A single turn carries every row of the set below to another of its rows. Some are shown first; where does it send the rows asked next?
z457: [-11   6  14  -2 -15  -3  -6   7   3   3   0   1  25   8  -7 -17  20  -6
   1   0  -2 -17  -3  -5  -3  -3   5  -1   4 -17  16  -2  28 -18]
z528: [ -2  -4   6   6   3   1   0  -8 -34  -5   0   1  28   1   0   2   2  -2
  -9   0  -3   5   8   8   1   5   9 -13  -7   9 -16  -6  -2  34]
z591: [ 30   5   1  10   0  -5   3 -14  18  -2   1   2 -16  -7   3  -1   4 -11
  -4  17   1  -1   3   6   5   3   0  18  12   1 -18   6 -13  19]
z335: [ -9   5  12 -11 -19 -12  -4  -3  -2  -8  -9  -7   3   8   3  -7  -2  -5
  24  -9  -3  -3   1  -9   6  -4  -6  -4  -2  -7  12   3  33 -22]
z933: [  5 -19  -6  -3  -5  -1   1  16 -28   7   8 -12  15  22 -10  -6  10  12
   7   8   0   3 -21   8   5  14  -2   8  -4  -5  15  -6  -1 -23]
z119: [ -4  -5  -3   5  -2  -6   0  -3 -38  -4  -1   3  25   1   0  -2   2  -4
  -3   0  -5   1   6   3   1  -3   1 -12   1   1 -21   0  -4  33]
z877: [-13  -5  -2   6  15  -1   2  -3  26  -3  -7 -10 -35  -2   5  -4   2   0
  -7  -5 -18  -2  -7 -12   4   2  -4 -10   4   6 -11   0   1 -13]
z436: [ -2  -7  -2   5   1  -5  -3  -9 -37  -9  -5  -2  21  -1   3   4  -7  -1
   3  -3  -2   9   9   5   2   6   1 -12  -7   7 -20  -1   1  31]
z199: [  9 -14  10 -12  -6   1  11   7 -27   4   9 -13   6  27  -7  -2  12   9
   3   4  -3   7 -20   9  14   4   2   2  -6   9  20 -10  -5 -20]
z949: [  2 -11   2  -6  -7  -7   3  14 -30  -1   3  -9   6  20  -1   5  -5  10
   7   2  -1   3 -13  17   4   9  -2  11  -6   5  27 -11  -2 -23]
z929: [ -3   1  26  -6  -9   8  -6 -12   8  -3  -2 -12  16  11  -6  -7  14   0
   9  -4   3   1  -1  -7   9  13  12  -9 -15   1  14  -7  35 -18]
z582: [-20   1   0  13  16  -1   0   8  26  -1  -6   0 -23  -6   4  -5   6  -2
 -22  -2 -18 -16  -5  -2  -8  -1   1  -2   9   0   1  -5  -2 -11]
z761: [-13  -7   0  17  23  10  -6  -1  32   0  -5 -10 -20  -5  -1  -4   7   5
 -17   0 -12  -5  -7  -6  -4  18   7  -6  -4   3  -7  -6   5 -13]
z623: [ 27   8   3  15   3  -3   0 -13  19  -3   0   4 -11 -10   5   2   0  -9
  -9  17   3  -3   6  13  -1   9   3  22   9   2 -10   1 -11  19]
z152: [ 30   2  -4  15   4  -2  -3 -15  20  -2  -1  -1 -11 -10   3   0   0  -7
  -1  18   5   2   4   8   1  15   1  20   7  -1 -19   5  -8  17]

z199 turns into z949
z761 turns into z877
And these:
z528 turns into z436
z457 turns into z929
z623 turns into z152

A single turn carries every row of the set below to another of its rows. Some are shown first; where does it send the rows asked next?
z598: [ 25  -7 -20   3  11  12  -2  -2 -22  -1 -12  10  -3  13 -11   3  11   1
 -10   6  15  -5  -4  28   2   8  -5 -12  -7 -20   1  14   6   1  22  -9]
z530: [ 15 -16 -14   2  -6  -6   8  11 -24 -14  -2   5  -9  19   0 -12   7  12
  -6  -9   2 -21  -8  37  16  -2   0   2  -2  -4  15   8  -2 -11  12  -7]
z332: [ 16  -2 -11   3  11   9   7  -6 -19   1   7   7   8   6  -3 -13  14   1
 -16   9  24   1   5  22 -10  -2 -22  -8   3 -15 -17   7  -4  13  -4   0]
z238: [ 21  -1  -9   7   2  13  18  18 -26  -6  -7  19  -2  -2 -12   5   6   7
  -6  -4  -2 -17 -13  24  10   2   3 -11  -6  -8  14   9   8 -24  23 -16]
z926: [ -1   3  14 -18  -3 -22   9   6   4  -1 -20   1  13   5   8  17 -26 -10
   3 -21   2   6  -8 -20  -8  -3   9  -3  -8   5   4  13  20 -13   2  -9]
z278: [ -4   0  16 -16  -6 -21  11   8   8  -3 -22   1  10  -2   4  17 -27  -8
   5 -24  -3  10  -4 -17 -11  -9   8  -4  -9   4   6  14  12  -9   7  -2]
z37: [ 10 -13 -14  -1 -18  -3  15   9 -11 -10  14  -7  19  18  -5 -20  30   3
 -18   1  16 -10   0  19  -2  -8  -8   4  -5   0  -4  -8  -5   1  -4   2]
z881: [  7 -10 -23  12  -4 -19  20  11   0 -19  11   1   0  13   3   0  14   5
 -14  19   2  -7  -7  13  12  -3 -17 -18  -9  -1  27   7  -8  -1  -8  -7]
z326: [ -9   4  16 -16  -3 -19   2   8  14  -4 -25  -7  10 -11   3   2 -15  -8
  10 -21   9  10   2  -8 -18  -7  22   5  -9   2   1  10  10  -4   1  -7]
z590: [  3  -5 -12  12  14   6  12  -3 -14  -6   4   3   1   8   1  11  12  -2
 -16  25  -2   5   4  22  -3   5 -27 -22 -11  -8   7  13  -6  13  14  -2]
z945: [ -7   7  13  -7  -7 -16   6   4  12   0 -16  -4  17 -16   0   3 -26  -8
   3 -21  -1  12   1 -19 -11 -14   5   0 -19   8   4   8  -1  -3  -4 -11]
z885: [ -8  11  12  -7  -4 -13   3   2   8   2 -14  -8  23 -10   2   6 -25 -10
   1 -18  -4  10  -1 -19  -7  -7   6   1 -25  14   4   6   4  -6  -1 -18]
z97: [ -6   6  -4  17   8   2  30  18  -3 -13  13   5   6 -15   0   5  19   1
 -11  28  -5  -1  -1  16  -4  -1 -15 -22  -7   2  17   4  -6  -5  -1 -10]
z241: [-14   8  18 -17   3 -20   1   5   9  -3 -19  -9  11  -7  11  -1 -16  -8
  10 -16   9   7   2  -4 -16  -2  20   7  -8   8  -1  10  13  -5  -5 -13]
z486: [ 13   2   0  -4  -3   9  27  18 -18  -3  11  10  14  -3  -5 -14  27   2
 -12   0  23  -9  -2  17 -14  -5  -3  -1  13  -9 -16  -4   8 -10  -6   1]

z945 turns into z326
z238 turns into z97
And these:
z885 turns into z241
z530 turns into z881
z598 turns into z590

A single turn carries every row of the set below to another of its rows. Some are shown first; where does it send the rows asked next?
z801: [-18   9  10   3  10   1   4  -5   3  -8  15  17 -12  12  10  -4  14 -13
  -4]
z735: [  7  -2   5   2 -19 -16  10 -19  10  -5   8  -4 -16   6 -29 -12   5   2
   3]
z888: [  1  -1   0  -2 -21 -13  12 -10  11  -5   6   2 -26   8 -27 -25   5   2
   3]
z550: [ -4 -23  -9  12  29 -15 -24   1   2   1   9  -3  -8  -9 -21 -23  19   7
 -18]
z652: [-15 -33  -6   0 -10 -33 -18 -26   4  -3  12  12 -12  17  -4 -18  -7   4
   9]
z20: [ -4 -16  -5  16   0 -11 -25   8   0   9   3  27  16   2 -21  -4   8 -19
 -15]
z412: [  4  -3   4   2 -20 -12  10 -15  14  -2   8  -3 -22   5 -27 -20   4   4
   7]
z695: [-13 -31  -6  -2 -10 -36 -17 -27   0  -5  12  13  -9  19  -4 -16  -6   1
   5]
z570: [ -9 -15 -10  12  -2  -9 -23  17  -1   8   1  33   6   5 -20 -16   8 -20
 -17]
z118: [-15 -30  -9  -5 -10 -37 -16 -24  -2  -6  11  16 -11  22  -5 -19  -5   0
   2]
z840: [-19   6  12   8  11   5   2  -7   9  -5  16  13 -14   8  11  -4  13  -9
   2]
z637: [-16   6  13   7  11   3   2 -10   7  -5  16  12 -10   9  10   0  13 -10
   0]
z284: [  4   1  -1  -6 -21 -17  13 -10   5  -8   6   4 -21  12 -29 -21   6  -2
  -3]
z614: [-16   8  11   4  11   0   3  -8   3  -7  16  14  -9  11  10   1  14 -13
  -4]
z207: [ -3 -20 -12   6  28 -20 -22   3  -6  -2   9   1  -5  -4 -22 -22  20   2
 -25]
z805: [-14 -18  -9  16  -1  -2 -24  20   8  12   1  31  -2   0 -18 -23   6 -15
  -9]
z573: [ -2 -22  -9  10  29 -18 -23   0  -3  -1   9  -2  -3  -7 -22 -19  19   4
 -22]
z137: [ -6 -20 -13   6  28 -17 -22   7  -4  -1   8   3 -10  -4 -21 -28  20   3
 -24]
z256: [ -7 -22 -12   9  28 -14 -23   6   1   1   9   0 -12  -7 -21 -28  18   6
 -19]
z296: [-11 -22  -3  24   0   1 -28  12  14  15   3  24   2  -5 -18 -17   5 -10
  -2]
z588: [ -5 -21  -1  24   1  -5 -28   5   9  14   5  21  13  -4 -20  -4   6 -13
  -6]
z866: [-20   8  10   4  10   4   3  -4   6  -6  16  16 -16  10  11  -7  13 -11
  -1]
z974: [  8   1   2  -3 -20 -19  12 -16   5  -7   7   0 -15  11 -30 -13   6  -2
  -2]
z375: [-18 -32  -8  -2 -10 -32 -17 -22   4  -3  12  14 -17  18  -3 -24  -6   4
   8]
z374: [-18 -30  -9  -5 -11 -34 -16 -21   0  -5  11  16 -16  21  -3 -24  -5   1
   4]

z614 turns into z801
z296 turns into z588
z207 turns into z137
And these:
z412 turns into z735
z118 turns into z374

